Each run below is a few steps of one of 6 hidden systems, one row a step.
seq 1, U, 11 rows:
[[-59 -37  20 -29  31  -2  59  24 -40  -8 -46  33 -41  27 -66 -32  44  22]
 [-22 -25 -73  52 -24 -17   9 -91 -24 -13  40 -30  21  31  -6  12 -58 -31]
 [ 31  37 -28 -53 -11  68  16  45  70  30 -13  23  24 -41 -37  -4 -52  -6]
 [-36  14  78 -51 -13 -51 -50 -31  13 -45 -14  16 -21  22 -33  33  50 -56]
 [ 65   5 -63   6  -5 -45  31 -16  -5  22   9  47 -20  71  70  -1  -6  34]
 [-26   1  -8  -9   3  23  -1  38  -1 -46 -11 -60 -35   7 -84 -39 -29  86]
 [ 17  -5  53 -11  28 -32 -25 -68 -20 -23  66  -5  56 -31  13   6 -71 -42]
 [ 41 -23   6 -65   4  40 -22  63 -19  96 -27  45 -11  13  11  33  -8   7]
 [-53 -11  15  33 -12  12 -65   8  24 -56  -2 -50 -16  82   9  37  50  16]
 [ 86  16 -31   6   3 -15  44  22   6 -44  58 -14  34 -45  74 -10   0  28]
 [-35   4  72 -16  43   8  41  35 -67   5 -42   8  -8 -42 -68  20  11  46]]
seq 2, F, 11 rows:
[[  43    6  -54  -77   15   21   32  -28   11   78  -23   29    6    3
   -17   68  -18  -26]
 [   8   28  -17   21  -33   43 -105  -51   34  -18  -24  -18  -28   53
   -20   39    2  -23]
 [  85   28   19  -36   23  -31  -23   -8   50   -6   25    9  -23   36
    59  -48   45   39]
 [  53   -7    7  -10  -20   -3  -24   56  -91  -27  -18   -7  -57  -29
   -34   -6    3   67]
 [ -16  -52   23   12   84   59    3   -7  -33   61   -4   -2   10   42
     4  -24  -32   55]
 [  48  -27  -65    7    6   66  -16    4   10   20   25  -48   31  -73
    31   12  -34  -33]
 [ -12   13   85   22   -1   36  -69   30   15  -49   20   16   39   -7
    48   32   10  -42]
 [  20  -49    2  -21  -31  -34   43   54  -14    4   49    5    9   27
    63   17   89   -2]
 [ -58   19  -16   78  -27   -4   34   50  -32  -18  -21  -54   -3    9
   -11   45    1   74]
 [ -38   15   45  -11   52  -20   44  -33   35   79    9  -65   38  -42
   -16   -2   15   20]
 [  -2   26  -10   39  -55  -22  -29  -13  -23   66  -33   14  -10  -82
     3   16  -10  -78]]
seq 3, B:
[[ -24   17   11   41  -34  -45  -45   -1  -24  -74  -31  -36  -50   13
     3   47   78   -7]
 [  57   18   -3    3   22  -24   67   19  -16   26   33  -16    5   10
    30  -23    4  111]
 [ -34  -19    9  -34   16   31    5  -24  -38   27  -27  -53  -10  -53
  -111    9   -8   -3]
 [  -8   36    8   49  -40  -36  -16  -68   31   84   19   30   21   13
    22  -23  -49  -34]
 [  32  -15  -24  -55  -49   41  -23   81   61    2    1   23  -16  -19
     2  -40   36  -43]
 [ -57  -19   42   52   -4  -70  -44   34  -45  -70  -15  -14  -39   12
    29  -21   -7    6]
 [  46  -46   -9  -69   39  -37   80   13  -37   24   52   14   26   16
    29    6  -17   41]
 [ -76  -27  -28   23   25   61   11   -9  -40   18  -58   -9    7   -7
   -51   63  -28  -26]
 [ -14   37  -18   19    4  -21   15  -54   99   19   32   -7   47   34
    53    3  -18  -32]
 [  49   42  -14  -38   -8   28  -21   60   35  -54  -54   15  -35  -60
     1   30   38  -20]
 [ -27   18   75   38   49  -49  -22  -21  -28  -26  -29    5  -40   47
    12  -36   35   54]]
seq 4, D:
[[   8   26   25   15   22  -39   -2 -102  -55   46   -6   19   22  -46
   -16   28  -41  -41]
 [  40    7  -31    2  -53   56  -24    3   29   81  -16   60  -21   45
    12   -2   49  -27]
 [ -21   14   12   46  -44   -4  -67   -4   43  -64   27  -80  -23   23
   -18  -30   40   21]
 [  40   27   65  -25   13  -56   47   41  -22  -33   32   40   11  -22
    13  -49  -16   61]
 [ -32  -71   16  -71    5    5    7   15  -75   29  -11    3  -10   17
   -67   41  -10  -10]
 [ -38  -29  -50   48  -23  -19   -2  -39   22   58   34   -5   36   41
    44   -2  -81  -35]
 [  31   42  -23  -30  -48   44  -17   61   89  -31    2   14   17  -40
     8   10   -4  -41]
 [ -48   28   88    3   44  -36  -37    6    6  -59  -38  -11   -7   12
    25   53   41    2]
 [  38  -35  -46  -11   30  -52   70   30  -48   24   -1    6  -23   26
    61   17   34   49]
 [ -28  -14  -62    3   13   45    6    5   -8   31  -34  -80  -14  -33
   -70    9  -56   37]
 [  13   30   30   -4   41  -22  -11  -76   51   48    4   14   26  -54
    14  -57  -32  -59]]
seq 5, S, 11 rows:
[[ 20   7  71 -13  10  54  10  49 -10 -42  46  18  40  43  -7   7  -4  77]
 [-11 -36  52  -4 -35 -36 -34 -36 -59  18  63 -72  22   5 -22  51  32   4]
 [  2   2 -17  60 -12  61 -20  21 -36  71  -6  -6  35  -3  37  80 -51  18]
 [-36  31  42  -9 -38  11 -43  70  84  36 -11 -49   8 -23   7  25  50 -20]
 [ 24  14  13  52 -11 -73 -34  40 -14 -10  -6   4 -22 -17 106   4   9   3]
 [ -9 -47  20 -34  33 -13  44  96 -17  56  -7  -2 -19  14  20 -34  23  66]
 [-88 -61 -16  41  15 -62   5 -17 -28  19  -1 -71 -15 -31  -9 -40 -10 -22]
 [-15 -18 -26   9  50  29  49  19   6  46 -28  50  34 -65  34 -11 -57 -54]
 [-55 -17  -8 -25 -16   3  15  28  43 -38 -41  40 -27  -3 -19 -22  76 -83]
 [ 27  -4 -69  32  15 -36  66 -40   6 -55  22  36   6  39  67 -17  17  -5]
 [  5  13 -13 -31   3  11 111   4 -25 -18  -5  13   1 -17 -84 -12  30  53]]
seq 6, L (11 x 18):
[[ 54  20  25 -15  15 -10  25  50   1  91   4  46  27   2  85  36  -1  23]
 [ 11  -7 -21  19 -23  25 -85   0   4 -10 -15 -90 -24 -23  10  64  46 -15]
 [  4  32   4  77  35 -29  10   9  30 -29  15 -11  22  -7  92 -36 -39  43]
 [ 27 -19  49 -29  34  -2  -5  22 -34  12 -21 -44 -37 -82 -30 -40  78  20]
 [-76 -51  24  85  37  20 -22 -45 -29  38   2  -9  17  30  19 -29 -22 -17]
 [ 12 -28 -46 -20 -10  24  52  54  47  46  17   2  20 -72  22 -55  15 -47]
 [-55   3  47  29 -12  34 -24 -15 -14 -98  -9  12  19 -33 -41  27  14 -68]
 [-10 -12  11   6 -23 -58  91  11   4  12  41  54  28  44  49 -20  58  -7]
 [-27   4 -52  16 -44  34  36  -4 -47  -7 -40 -31 -25 -24 -88  53  42   9]
 [-61  56  17  19  12 -15  48 -37  79  13  18  -5  55  47 -11   9 -42  17]
 [ 44  53  -3 -50 -43 -60  -1 -25   8  37 -32  20 -41 -56 -46 -13  24 -34]]
seq 7, U:
[[ -31  -44  -25  -62    5   -8    6  -26  -14   18   11  -17   32   31
   -23  105  -40  -45]
 [  27   48  -54  -29   -4   23  -22   11   62    8  -33  -15   -2   39
    25  106  -12    4]
 [  38   52   17  -47   41  -35  -20   -1   50  -67  -30  -44  -39   -5
     2   20   54   40]
 [  64   27   26    8   60  -57    2  -55  -68  -10  -12    8  -32  -17
    21  -15   -7   59]
 [  18  -33   11   15   64   51  -30  -33  -47   59  -10  -22  -19   13
   -29  -52  -38   59]
 [  18  -37   27   33  -21   73 -104  -16  -11    8   40  -37   17  -17
    -3  -20  -21  -30]
 [  43   -5   50    4  -33   65  -28   66   15   -3   32   61   32   -3
    53   -1   44  -29]
 [ -21  -32   32   16  -37   -1   47   49  -43  -31   21   15   -1   37
     2   22  106   16]
 [ -20    2  -40   63  -27  -13  103  -15  -32   -7   47  -28   47    6
     4   32   10   41]
 [ -29   28   -3  -16   -2   15   68   -3   24   60    4  -56   45  -76
   -63   26  -14    6]
 [ -34   43   41  -10   -6  -47  -27  -47   44   78  -28  -15    7  -31
    -4   39   15  -61]]
seq 8, L, 11 rows:
[[ -6   6 -62  13  20  39  61  39 -31 -40 -32 -47   1 -38 -21  69 -19  57]
 [-14  39  69 -24  63 -22  20 -61  38  11  25 -43  55  -7  -3  41  -3  17]
 [ 46  36  -3  23  -6 -41 -24 -54 -22  87 -42  37 -32 -42  33   4  27 -41]
 [-27   5 -36  47   8  70 -58  29  63 -14 -58 -11 -41  43  23 -22  40   3]
 [ 21 -19 -26   2   7 -28  13 -31  23 -78  56 -40  -6 -20  -5 -98 -11   9]
 [  8 -13  63  -3  38  31  30   2 -84  -2 -17  69   2 -32 -53 -44  -8  19]
 [-34 -68   7 -27 -20  39  -5 -11   5  80  42  -1  33  64 -16  15  29 -32]
 [ 18  13 -83  24 -76  23  14  18  12 -12  27  14  36 -38  10  39 -66 -52]
 [  4  64  71 -28 -13   7   9  53  39 -79   3  23  26  -3  -3  47  37  17]
 [  5   3  24  14 -34 -96   2 -46 -58   6  23 -28 -27  38   1  23  54  32]
 [-21  17 -50  39  12  17  31  36  -9  74 -62 -25 -25  10 -17   6 -36  78]]
seq 9, F:
[[  6  21  25 -35  75  69   2 -31  44 -39 -50  28 -22  28 -43 -28  46  17]
 [ 88  -8 -44   8  16  34  12 -78 -58 -34   7  21 -22 -28 -10 -13  53  -6]
 [ 43  43  24  26   4 104   7  10  -6 -26 -12  74  15  24 -19  -2  -1  41]
 [ 67 -33   6 -19 -27  65   8 -40 -28   2  86 -23  34  17 -29 -17  45  24]
 [ 59  38  12  70 -41  34  -1   2 -38   1  51  27  48   3  32  21 -55  48]
 [ 18 -10  57 -51 -46  29  -3  50  16  50  79 -25  56  14 -22  15  -6  32]
 [  3 -25  -3  50 -61 -46 -36  -6 -51  42  65 -45  19  17  44  36 -45  10]
 [-27  15  26 -23 -14 -30  -9  93  66  59  14 -26  26   8  40  12 -56  29]
 [-41 -49  19 -17 -21 -79 -54  17 -21  20  13 -90 -22 -25   3  19  -3 -23]
 [-51   1  -3  24  46 -65  -7  51  23  41 -58  15 -21   6  81   7 -41 -12]
 [-59 -41 -25 -47  22 -17 -13  48  37 -11 -50 -61 -43 -41 -23  -4  38 -38]]
seq 10, B:
[[ -41  -41   -8  -19  -18  -86   57   20   -9  -70   57   -2   21   -5
     6  -32  -29  -28]
 [ -28    2  -15  -27   -4  -16   83   46  -48  -19  -24   70   22    7
   -15   73  -36   -7]
 [ -86   -4  -32   -7   22  -12   57  -22   45    6  -35    0    5   89
   -11   49   20   -3]
 [  18   55 -101   -6    9  -26   28  -18   65  -24  -44  -27  -26  -10
     9   30  -28    8]
 [  -4   70   43  -43   56   -4  -24   10   47  -22  -70   19  -35    1
   -35  -16  -26   38]
 [  49   -2   -4  -42   41  -45  -49  -81  -17   23  -37   18  -68   33
   -14  -34   22   -3]
 [  52  -31  -50   24   25   59  -34  -12  -24   25  -14   31  -34   24
     5  -68  -60   28]
 [  -2  -48   23  -26   18   36  -71  -34   10  -55   49  -15   17   15
   -28  -45  -62  -33]
 [  58   -7   15   -7  -36    7  -48  -19  -41  -35   46   58   31   26
    44   59  -44  -39]
 [   4  -34   12    2  -10   76  -18   49   -3  -24   29   -3   25   82
    21   63   52   30]
 [   0   -2  -25   35   -5  -10  -13  -22  -14  -40   37 -111   18    3
    14   74   19   40]]
seq 11, D:
[[  8  68  53 -34  48  33 -22  18  25 -32 -58  48   5   5 -16  54 -36  22]
 [ 30 -33  -9 -49  58 -41 -11 -65 -11  10   1 -18 -19  58  42  49  57  -1]
 [ 61  11 -83  50 -11  30 -25  11 -29  17 -13 -30 -30   4  22  11 -56  69]
 [ 29  14  46 -49  51  49 -26 -23  64  34  16 -53  19 -26 -35 -45  -6  29]
 [ 57 -21  50   3  13 -24 -74 -40 -75  -6  16  22 -15 -46  41  -4   6 -49]
 [  7 -47   8  34  -9  85 -14  58 -17  51  13  29   4  63  36 -19  26  40]
 [-12 -43   2  16 -22   8  -1  -1  10 -49  92 -99  46 -33  -6 -10   7   2]
 [ 14  40  70  23  -9   1  37  40 -42  15  14  56  58 -71  11  26 -44  -3]
 [-46 -43  20 -33 -16  16  15   6  -7  65   0  -5  14  21 -13  67  82 -48]
 [-31  18 -49  99 -71 -50   4   6   5  14  11 -44   2 -12  45   9  -4   0]
 [ -5  55  29 -34 -19   4  44  79  65  16 -22  -2  -4 -58 -38 -33  26  27]]
seq 12, S (11 x 18):
[[ -50   30   49   -4   -4 -107   -1  -30    3   23  -13  -56   -1  -68
   -16   20    2  -27]
 [  21    1  -21   -1   44   -4  -13   17  -33   72  -78   77  -31    0
    51   22  -32  -20]
 [ -33  -34  -50  -45    5    5  -12   39   81    5  -29  -41  -53   29
   -15  -53   43   -7]
 [  13    4  -32   39   41  -47   18  -21   -8  -88    8  -14   -7  -50
    39  -52  -56    1]
 [  -8  -26   61  -71   66   23   58   17  -34   -6  -14   64   13  -14
   -46  -20    7   -3]
 [ -29  -62  -41   10    0    3  -19  -94  -27  -16    7  -18  -19   45
   -24    9   34  -65]
 [  52   30  -76   23    3   92   46  -12   34  -13   11   13   46  -20
     6   24  -34    6]
 [ -16   66   74  -10  -33    6    0   -7   32  -69   -4    7    4  -14
   -61    7   70   -4]
 [  77   16   18   21   -2  -36  -10  -76  -51   25   33   41    3   52
    52   19   19   25]
 [  25   -5  -29  -17  -43   60    0   33  -14   63    4  -35  -19   26
   -70   -5    2   76]
 [ -48   35   36   62  -24  -24  -64  -38   38    4   16  -59   15  -11
   -14  -26  -59   -4]]

Which system made each run below?
seq 13 (2 x 18):
[[ 31  11  -3  45   3   4  22 -70 -60 -50  -3  78  -1 -39  -6 -49 -18 -44]
 [  7  -1   3 -39 -18  76  58  23  16 -29  17  90  32  34 -51 -26  -7  -7]]
 => F
seq 14 (2 x 18):
[[-39  47  26   7 -17  83  24 -15  76 -10  -2   7  42   9 -67   4  28 -10]
 [ 20  40  35  14 -31 -78  14 -66 -26 -62  23  22   0 -10   7  29  57 -32]]
 => D
seq 15, 2 rows:
[[ -5 -12  18  52 -29  71 -14 -12 -15  16  13  -5  28  38  15  71  85 -10]
 [ 32  43  -6  67 -48  19  30  13  48  30  38 -34  26   7  49   2  70  46]]
 => F
seq 16:
[[-81 -37   9  49  23  27  53  45  -4  39   0 -15  57 -49  30  21  -9 -39]
 [-77  -7  -3  41 -36  -1  26  10  40  -3  13 -25  47 -45  16  34  30 -80]]
 => F
seq 17:
[[-41 -14 -53  31 -11 -22  10  27  18  67 -32  24 -10  80  65  44 -13  -6]
 [  0  17 -74 -22 -14  -1  -2  39  90 -36  -4 -83 -17 -29   1  -3   5   9]]
 => D
seq 18, 2 rows:
[[ -29   52   28  -32   20  -34  -27 -103   39  -19  -30    0   -3   13
   -48   38    3  -51]
 [  89   57  -43    7  -21   21  -19  -13   27   29  -38   61  -39   30
    33  -11   22   18]]
 => B
seq 19:
[[  2  43  33  39 -42  51 -62  52  40  82 -32  17  -6   2  11 -11  -5  16]
 [-23 -33  56  10 -15 -26 -32  26  47 -27  42 -30  -8  13  41 -65  77 -21]]
 => U
seq 20 (2 x 18):
[[ 44  36 -14  48 -66  42  41 -33 -35  61  20  55  22 -32 -32 -27  -2  -7]
 [-22  38  24  25 -93  14 -11  -8  44  38  19  41   4  50 -47 -46  18 -17]]
 => S
seq 21, 2 rows:
[[-37 -27  40  -4   6 -62  -5  54  -6   3  -3 -21 -24 -85   0 -88 -12 -15]
 [-18 -49  33 -21  16 -68  43  18 -60  33   0  67  -1 -35  23 -36 -22 -50]]
 => B
seq 22:
[[ 10   9   7 -20 -69   4 -64  78  27  29  -9  52 -33  40   4 -38 -45  -4]
 [-16 -75  -2 -29  10 -39 -36  17   1 -33  47 -62 -28  51   2 -69 -21  34]]
 => F
seq 23, 2 rows:
[[ 91   6   0  10 -25  -5 -75   9 -60  15   8 -19 -41  16  28  13 -10  61]
 [ 35 -23  40 -19  45  41 -45  67  -3  53   5 -22  -8  26  33 -24 -25  83]]
 => F
seq 24 (2 x 18):
[[ -8   0  37 -62 -40  15 -28 -12   8  13 -23  17 -40  26 -93  -9  78 -25]
 [ 29   3 -56  70   1 -25  -2 -71 -18   9   0  25 -37  59  28 -66  -8  27]]
 => F
seq 25 (2 x 18):
[[ 20  54  32 -91   9 -60 -14 -34  36 -15 -34   9 -38 -18 -69 -15   4 -10]
 [ 31  16 -17  10  -7 -19 -34 -18 -35  53 -63  69 -73  47  -7 -34  -7  19]]
 => B
seq 26 (2 x 18):
[[  5  25  25 -55 -20  15 -55  51  83 -63  -7   9 -29  33 -27 -42  -4   4]
 [ 22 -31  18 -25 -15 -77 -23 -20 -69 -55  38  14 -32  41 -16 -42 -35  19]]
 => L
seq 27:
[[-19  -7  37  52 -38  36 -12 -22 -30 -15  72 -71  50  15 -34  36   0  42]
 [ 29  48  36  33 -50 -29  40  34  -2  86  39   4  44 -56  27  -6 -23  27]]
 => L
seq 28, 2 rows:
[[ 23 -15 -33 -32  21 106  39   4  33  58   2  -7  24 -17 -54 -27  -4  18]
 [ 37   5  12  57 -22  41 -63 -77 -20 -33  46 -14  29 -32   4  -7 -21 -47]]
 => F
seq 29 (2 x 18):
[[ -12  -52   -2  -54   29 -111    0  -23  -24   33    1  -35  -41  -16
    10  -32   13  -22]
 [ -13  -23  -57   28   -3   20  -26   54  -21   35  -53   36  -38   -6
     4  -49  -83   -4]]
 => D
seq 30:
[[ 47  20  43 -44   1 -48 -85  30 -31  -8 -45   4 -62   0  19  41  12  16]
 [  8 -52 -12 -22  55   9 -30  40 -15  49 -47  -3 -60  62  34 -16  37  49]]
 => F
seq 31 (2 x 18):
[[ 18  36 -37 -69 -43  39  30   1  62 -12   9  -4  -2  18 -96 -10  -3  18]
 [-13  48  56 -10  -3 -78 -49 -82 -11 -38  -4  10  -8  18 -27  21 -38 -23]]
 => D
seq 32:
[[ 30  54 -46 -18   3   5   5 -44  14 -53 -64  36 -34 -18 -18  63  39 -47]
 [ 10  58   9  43  27  24   1 -16  37 -25 -39  31 -29  67   2 -43  27  70]]
 => B
seq 33 (2 x 18):
[[ 47   0 -46  91  -9   3 -17 -42 -56 -49  20 -48  -5 -41  39  -2  -1  18]
 [ -1  19  79  -2  32  80  33  39  11  42   5  23  41 -16 -29 -21  15  50]]
 => S
